rotation steps, each row followed by its count of steps:
The counts run from 0 to 1314.
[148 114 128  83  95 119 167 136  88 132 162 101 161  82 118 103 120 111
 130 132 136 118 122 132 111 190 154  98 148 150 139 132  97  94 140 104
 130 194 137 174 145 138 128  60  91 119 154 146 160 180  80 100 156 163
 170 136 120 154 128 130 147 147 110 103 120 114 100 120 119 107 124 102
 160 107 121 150 175 127 144  97 126 169  91 162 128 130 154] | 79
[193 173 162  81 144 146 122 132 109 129 152 110 122 115 121 149 124 125
 124 140 132 100 126 123 135 187 179 114 144  94 133 119 114 107 103 132
 159 182 168 153 171 116 125 138 112  91 143 132 114 183  73 134  95 131
  82 126 149 103 123 109 187 119 118 109 139 130  74 150 132 164  74 132
 120 102 119 157 158 131 137 129 122 126  89 139 137 141 140] | 685
[125 121 110 118 126 144 106 160  84 148 138 111 120 141 154 109 159 137
  47 107 151 137 120 129 178 142 159  84 121 172  79 115 160 135 144 118
 157 161 117  95 184  76  98 119 144 103 147 128 136 145 119  92 177 136
 143 154  90 118 133 112 125  81 106 118 132 127 124 127 142 119 127 129
 118 112  95 143 103 169 147 189 108 123 126 116 161 100 102] | 1125
[152 124 117 144 144 166 113 148 108 155 145  77  91 139 152 113 159 140
  44 140 143 157 114 174 140 138 145  65 133 140 127 108 141 154 137 123
 137 142 140 110 172  81 131 157 162  86 159 123  89 149  87 122 169 160
 140 121  99 114 117 102 113  87  91 123 153 145 107 136 134 121 158 161
 137 128  82 150  97 169 132 159 120 118 118  95 121 149 104] | 663
[126 129 119 117 107 118 151 123 117 132 123 135 107  48 130  96 128 111
  89 151 154 129 127 129 129 179 165 119 146 173 143 116 113  93 113  61
 181 183 136 140 170 108 129 131  99  96 142 116 145 202  94 112 144 151
 144 146 155 120 135 122 115 121 113 105 129 104 126 157 145 111 112 139
 111 129 106 133 135 152 146  75 117 118  94  66 142 118 138] | 1312
[167 122 132 118 136 170 142 156  87 148 176  81  91 104 156 102 136 127
 115 129 135 202  99 152 155 131 114  51 157 142 101 143 135 129 173  72
 122 178 130 137 133 152 121 120 120 133 153 168 107 137  90 113 175 108
 200 107 134 155 122 116 120 138 105  94 117 102 126 143 110 120 165 122
 142 147  98 131 144 160 144 119 114 139 122 109 127 121 147] | 26
[155 139 138 125 113 143  95 140 136 159 154 184  99 137 146 147  98 141
  65 140 104 119 159 145 162 144 175 101 142 138 144 151 179 108 151 114
 136 164 133 122 137 113 156 129 145  84 139  83  90 140 119 116 128 178
 176 112 119 108 135 100 137 114 105  76 140 127  83 138 117 144 165 144
 130 111 118 126 158 141 123 137 122 136  47  81 111 143  68] | 289
[150 142 133 114  95 114 116 130  87 173 149  89 100 124 100 109 126 153
 102 103 132 142 118 132 134 164 148  57 183 127 131 147 131 117 159  92
 151 128 134  96 128  95 141  77 133 101 131 123 116 162  97 119 190 149
 182 139 107 158 106  95 125 112  97  97 126 137 117 150 108  84 117 192
 134  91 115 169 138 141 183 160 127 155 127 102 144 122 147] | 1078
[178 123 162 107  86 110 102 121  95 166 144 139  84  92 106 133 145 137
 101 106 122 140 127 102 169 193 154  63 162 131 100 143 147 138 124 115
 163 164 129  92 151  95 123 127 132 140 136 158 131 146 132 101 167  99
 146 147 137 118 129 109 149 100  94 101 102 115 121 127 102 163  96 176
 123 122 106 158 110 171 189 185 130 131 134  94 141  93 139] | 1261
[152 122 119  81 150 163 133 158 100 121 168 150 124 115 161 129 137  97
 103 126 134 119 123 109 153 147 184 143 101 155 108 123 165 107 129  97
 153 150 155 175 159 109 105 127  85 137 149  97 157 164 124 107 112 155
 158 140 123  72 172  97 136 135 101 110 128 103 118 141 126 125 126 100
 122 138  95  98 139 121  97 130  93  95  90 179 128  87 108] | 174
[151 146 146 151 124 140 126 136 135 145 144 154 134 148 136 141 116 119
  75 106 123  93 142 175 111 175 178 131 137 184 153 144 156 125 143 154
 130 166 151 114 165  93 158 128 103  49 136  91  92 181 112 125 133 183
 116 120 101 127 141  95 144 106  99  97 144 158  61 118 123 135 170 140
 154  86 100 155 140 126 125 123 124 126  73 143  98 148 124] | 470
[166 102 150  76 137 112 118 130  75 150 192 162  97  80 109 118 117  83
  87 149 108 148 148 121 123 137 132  82 155 108 130 146 151 130 163  84
 159 178 129 139 127 134 129  89 121 132 128 157 111 136 114  98 179 162
 187 116 153 141 126 116 109 138  71  93 110 111 111 130  84  98 143 149
 146 127  77 130 123 165 145 120 135 152 116 104 102 103 145] | 1222
[169 142 171 115 127 127 109 124 133 156 167 156 108 124 120 137 162 116
 114  97 110 118 121 113 102 186 156 112 175 226 128 131 133 128 132 141
 151 174 143 105 168 136 169 153 128 107 143 115  87 168  97 122 129 122
 127 123 133 125 138 126 140 102  97  80  86 128  99 104 102 161 124 121
 112 115  74 173 139 161 160 117 130 126  77  93 102 117  96] | 518
[169 147 167  84 120 143 128 141 115 140 143 105 125 113 106 138 154 146
 132 107 148 171  89  94 169 170 111  67 143 162 101 142  80  98 107 111
 165 151 145 145 170 129 125 126 109 129 178 154 137 134 127  83 116 112
 190 129  84 136 127 112 150  99 121  95  86 101 133 128 115 157 126 141
  91 103 107 147 121 133 153 147 106 164  67 132 144 104 111] | 1196
[145 132 139 115  94 107 113 125  92 154 146 110 120  97  91 104 137 126
  97 104 148 125 111 131 110 184 143  83 185 165 149 143 109 125 154  94
 160 152 124  97 139  87 156 101 140 105 140 140 117 178  96 113 188 140
 166 141 118 138 123 124 128 130 102 103 112 140 134 154 110  90 117 181
 126 125  95 161 123 139 180 140 154 163 129  91 123 114 163] | 1079
[161 109 125  66 122 133 123 138  95 128 154 154 118  74 109 165 153 111
 109 149 124 129 142  97 150 188 188 107 118 139 109 118 141  92 120 104
 154 160 146 183 156 123 111 127 109 144 186 131 149 145 135  88 123 134
 169 122 144 101 147 110 144 130  92  97 130  84 167 128 126 149 130  91
 116 145  93 130 129 145  96 128 113 112  91 146 164  72 115] | 634
[110 144 134 112 128 177 123 160 103 132 166 119  93 150 140 110 138 124
  66  93 130 155 137 139 176 127 133 101 129 200 100 130 154 112 156  96
 158 136 138  90 162 117 142 162 142 104 172 101 108 150 135 112 160 176
 171 122  69 133 133 114 134  79 114  95 119 133 113 137 125 130 194 126
 122  97 111 142  91 151 138 110 117 135  60 128 101 123  89] | 241
[120 157 142 163 155 170 131 130  98 111 148 107  76 106 143  71 124 129
  84  87 150 154 115 155 142 131 143  96 125 176 127 107 145  96 167  74
 155 159 142 122 143  97 152 157 117  75 138  91 119 182  94 140 165 170
 118 139 111 113 130 118 133 119 109 136 141 120 100 166 135 116 175 132
 143 110  98 151 101 160 153 109 125 121  74 128 135 136 131] | 987
[128 125 109 156 111 112 143 152  85 156 141 118 129  97 101 147 116  98
  70 111 141 138 147 158 128 170 168 105 162 142 124 162 116 126 176  86
 132 153 106 103 133 103 119  62 112  98 154 135  96 166 124  98 147 170
 179 142 114 171 136  84 114 136  86 111 177 128 149 150 117  95 156 158
 160 121  93 149 151 144 137 138 117 164 141  99 156 123 160] | 897
[149 141 127 116 143 142 111 132  98 152 157 112 112 122 134 101  99 146
 115 133 138 138  99 155 134 149 151  48 157  87 134 151 136 114 165  97
 105 169 115 144 128 104 133  77  96  82 115 149 118 143  54 116 198 119
 177 113 146 144 101 107 133 147 108  98 146 132  80 161 122 108 132 172
 161 107 105 147 165 125 164 153 117 150 110 121 125 139 160] | 719
[120 141 117 152 180 147 153 151  86 140 158 108 123 103 152 122 147  78
  85 118 128 165 123 157 126 157 170 103 136 187  97 134 117 125 194  83
 122 170 125 106 156 112 104 126  71 108 150 127  93 162 100 136 159 115
 145 132 158 135 145 111 115 143  84 117 151 118 134 143 104 126 169 107
 132 151  61 145 131 160 137 114 117 114 140 110 141 111 155] | 24
[169 163 154 130 122 162 105 147 129 166 155  78 102 177 164 129 148 134
  96 126 151 151 100 159 121 164 149  88 152 157 132 113 160 146 142 147
 124 141 174 146 175 122 143 180 119  99 140  99 107 171  92 145 119 138
 155 100 109 103 134  80 135  72  96 106 114 143  70 119 134 150 120 125
 114 107 101 137 140 125 130 154 115 100 101 117 105 143  82] | 97
[144 169 137 115 118 152 103 129 135 136 147  85 109 180 151 141 157 137
 106 107 157 134 109 149 147 191 199  97 146 175 137 121 162 103 142 126
 121 125 161 138 172 109 164 182 108  90 173  92 131 171  89 157 112 137
 124 109 134  98 134  82 138  99 118  96 134 133 120 134 151 172 129 110
 109 110 136 151 135 101 136 122  97  76  83 113 139 132  86] | 1202
[166 124 169 117 127 147 124 134  92 131 140 125  97  93 121 102 129 116
  86 113 139 118 151 139 154 190 148 117 156 165  98 138 121 153 149  95
 173 208 119 107 202 116 127 159 136 104 120 179 122 150 103  92 180 143
  93 156 134 144 101 142 144  94 112  93 116 137  97 140 112 139 107 135
 116 117  79 176 104 208 173 135 143 148 134  98 129 134 148] | 940
[161 126 144 146  78 123 132 156  98 131 147 124 138 167 128 139 121 122
  86  74 131 113 153 121 147 201 191 129 125 168 128 148 162 119 173 121
 144 155 122 117 162 119 156 112 138  94 151 106 133 163 144  99 119 196
 141 163  93 129 144 112 161  95 111  93 151 150 101 134 136 140 126  97
 143  94 136 141 130 152 135 146 136 155 105 159 126 120  93] | 8
[162 147 133  67 143 147 152 151  94 116 173 115 127 115 132 129 109 106
 137 140 142 138 154 112 145 163 145 126 137 118 103 160  94  97 168  69
 160 190 129 147 147 161 113  89  92 102 144 171 144 151  88 101 135 151
 171 134 140 168 116 110 142 132 127  81 128 112  92 148 108 105 126  93
 120  96 120 154 181 136 131  90 119 163  98 138 138 120 145] | 1003
[147 175 130 140 117 138 133 156 119 149 135 136 107 117 106 124 120  69
  81 102 151 129 142 150 129 159 135 133 163 170 139 155 105 129 137  93
 163 138 159  96 157 100 133 138  71  96 123 111  87 220 127 147 124 147
 146 126 137 121 146  77 120 112  98 116 127 154  90 145 105 122 110 193
 113 124 100 151 128 121 144 104 125 136  86  99  94 130 170] | 795
[117 107 102 130 147 141 139 166  76 140 176  99 128 109 143  99 164  87
  85 112 148 150 102 134 102 155 161 109 140 208 124 132 127 138 184  92
 133 137 129 100 144 106 136 108 102 125 168 114  90 172  98 120 179 136
 147 138 132 134 155 118 118 133  82 126 137 133 126 124 105  93 176 110
 142 140  69 156 127 153 137 126 134 143 140 117 122 108 149] | 23
[137 135 135 105 150 148 112 130 112 145 171 156  80 102 120  97 142 128
  97 103 113 171 103 129 151 118 118  54 156 159 101 141 158 109 161  77
 144 145 136 129 113 100 142 103  99 112 131  97 109 156  97 116 181 136
 202 112 120 118 131 110 104 125  91 103 117  91 136 148  99 102 187 169
 146 124  83 126 127 142 138 127  97 121  89 111 121 102 146] | 346
[141 134 116  80 100 157  90 152 149 126 136 182 104 145 131 123 141 134
  72 132 137  66 157 121 182 160 203 132 157 146 153 146 180 133 121 117
 161 159 139 112 176  83 143 151 146  98 171 134 128 163 110 103 182 158
 123 137 145 103 112 120 140 126 120  69 135 160 112 145 141 156 122 149
 119 130 129 146 129 129 126 126 124 122  84  87 109 123 109] | 751
[143 143 136 131  75  95 134 151 101 162 125 128 135 154  90 139 112 105
  83  81 143 122 131 113 121 193 167 107 160 162 127 164 115 130 170 100
 149 121 126 103 146  99 156  80  99 107 150 119 125 173 148 103 145 168
 194 154  88 144 147  85 114 107  98  97 138 152 125 136  97  98 118 174
 121 109 111 147 127 113 147 172 125 158 128 122 131  95 150] | 332
[187 157 172 132 117 121 140 136 117 131 129 110 140 127 115 145 100 156
 146 102 139 151  86 135 137 180 141  65 141 126 132 153  85  85 131 115
 121 182 134 168 141 127 148  90  97  78 150 131 127 154  93 108 116 113
 169 136 110 131 121  95 168 131 114  92 148 124  83 142 135 145 116 155
 120  96 119 147 187 113 158 145 106 172  67 164 125 151 138] | 964
[178 165 168 119 163 150 156 128  85 104 138  56  96  80 112  96 142 112
 105  86 148 154 111 124 154 146 165  80 123 149  99 118 103 106 160  59
 175 167 146 143 149 110 120 125  98 104 149 121 142 170  91 130 139 135
 105 130 131 140 125 113 145 119 110 112 136  99 152 175 138 106 138 116
 111 107  86 149 111 161 140  99 110 111 127 130 170 107 159] | 629
[142 127 129  53 123 107 103 160 113 132 127 154 166 129 103 161 135 121
  94 139 129  81 138  81 127 219 184 134 140 129 139 158  95 116  97 137
 156 142 132 140 179 110 119 125 130  95 184 142 136 154 134  83 117 155
 150 132 128 104 121 101 148 107 101  84 139 127 131 125 115 131  98 135
  64 119  95 153 134 121 107 153 126 151  85 119 129  86 110] | 506
[152 150 121 140 173 154 155 152  86 144 160  94  96  97 160 125 132 102
  93 121 136 193 135 161 164 129 145  67 145 161  81 149 136 128 197  65
 124 175 121 117 132 136 114 113  82 113 134 145 107 145 104 124 150 105
 170 112 151 164 127  86 113 131  93 103 149 109 134 143 118 123 166 114
 137 136  79 134 137 157 138 123 101 126 129 103 150 118 151] | 25
[142 146 136  81  93 141 101 131 141 137 162 177  96 127 133 136 127 146
 101 141 124  94 163 132 174 149 166 131 164 155 155 147 157 118 118 126
 162 169 145 128 169 107 159 146 141  86 159 110 127 170  89 114 157 169
 148 114 125 115 122 121 146 111 121  64 116 135  84 129 135 149 134 127
 122 104 156 144 143 119 151 106 129 127  59  78 102 136  82] | 750
[125 124 137 115 115 142  96 144  86 157 173 117  82 152 139 129 147 120
  81 103 127 135 115 120 131 170 189  73 163 163 125 113 197 122 171 124
 115 121 148  95 138  98 153 144 139 126 172  95  92 151 106 157 171 140
 151 121 128  86 147 117 126 129  73 114 132 139 135 135 110 148 166 126
 140 145  90 163 104 140 145 169 139  93 119 105 124 106  99] | 522
[113  91 106  99 131 149 120 165  85 153 182 131 120 106 144  98 168  91
  57 159 137 127 107 146 126 131 141 113 146 160 121 111 148 145 111 128
 159 150 140  96 171  93 121 109 122 133 158 110 102 176  98 102 167 169
 151 147 109 103 161 127 127 119  76 140 130 129 102 121 101  96 159 149
 164 128  73 145 113 145 131 128 143 114 118 131 102 116 127] | 483
[115 108 109  85  62 114 111 144 122 155 147 145 139 107 108 166 132 115
  64 165 134 106 140 146 138 205 187 122 164 142 156 135 105 120 101 137
 144 153 131 113 184 111 127 121 139  94 197 135 116 169 137 100 142 165
 165 138 122 126 126 114 135 109 103  91 140 141 117 117 120 137 121 168
 124 121 125 161 124 115 119 130 133 138  86  70 128 124 120] | 1071
[162 170 154 116 144 141 136 166 106 132 146 126 127 131 104 159 117  55
  96  89 133 131 128 117 126 165 130 140 129 162 128 153  89 127 138 105
 173 115 172 117 148 113 137 139  67 111 161 135  97 182 141 136 102 153
 145 138 124 116 161  75 136 125  93  92 146 151 111 147  95 128 132 159
 116 128  77 139 110 119 110 117 126 158  89 179  89 110 178] | 230
[139 144 165  98  95 123 103 137  95 145 138 119 112 137  81 129 126 127
 118  73 132 119 104 109 140 218 151  89 175 157 127 146 101 107 129 128
 157 113 147 101 152  99 159 128  99 112 157 139 110 170 115 126 173 119
 122 147 117 112 115 116 138 120  93 109 105 151 128 125 101 153 121 189
 100 114  93 177 101 114 188 165 166 141 114 141 113 110 167] | 514
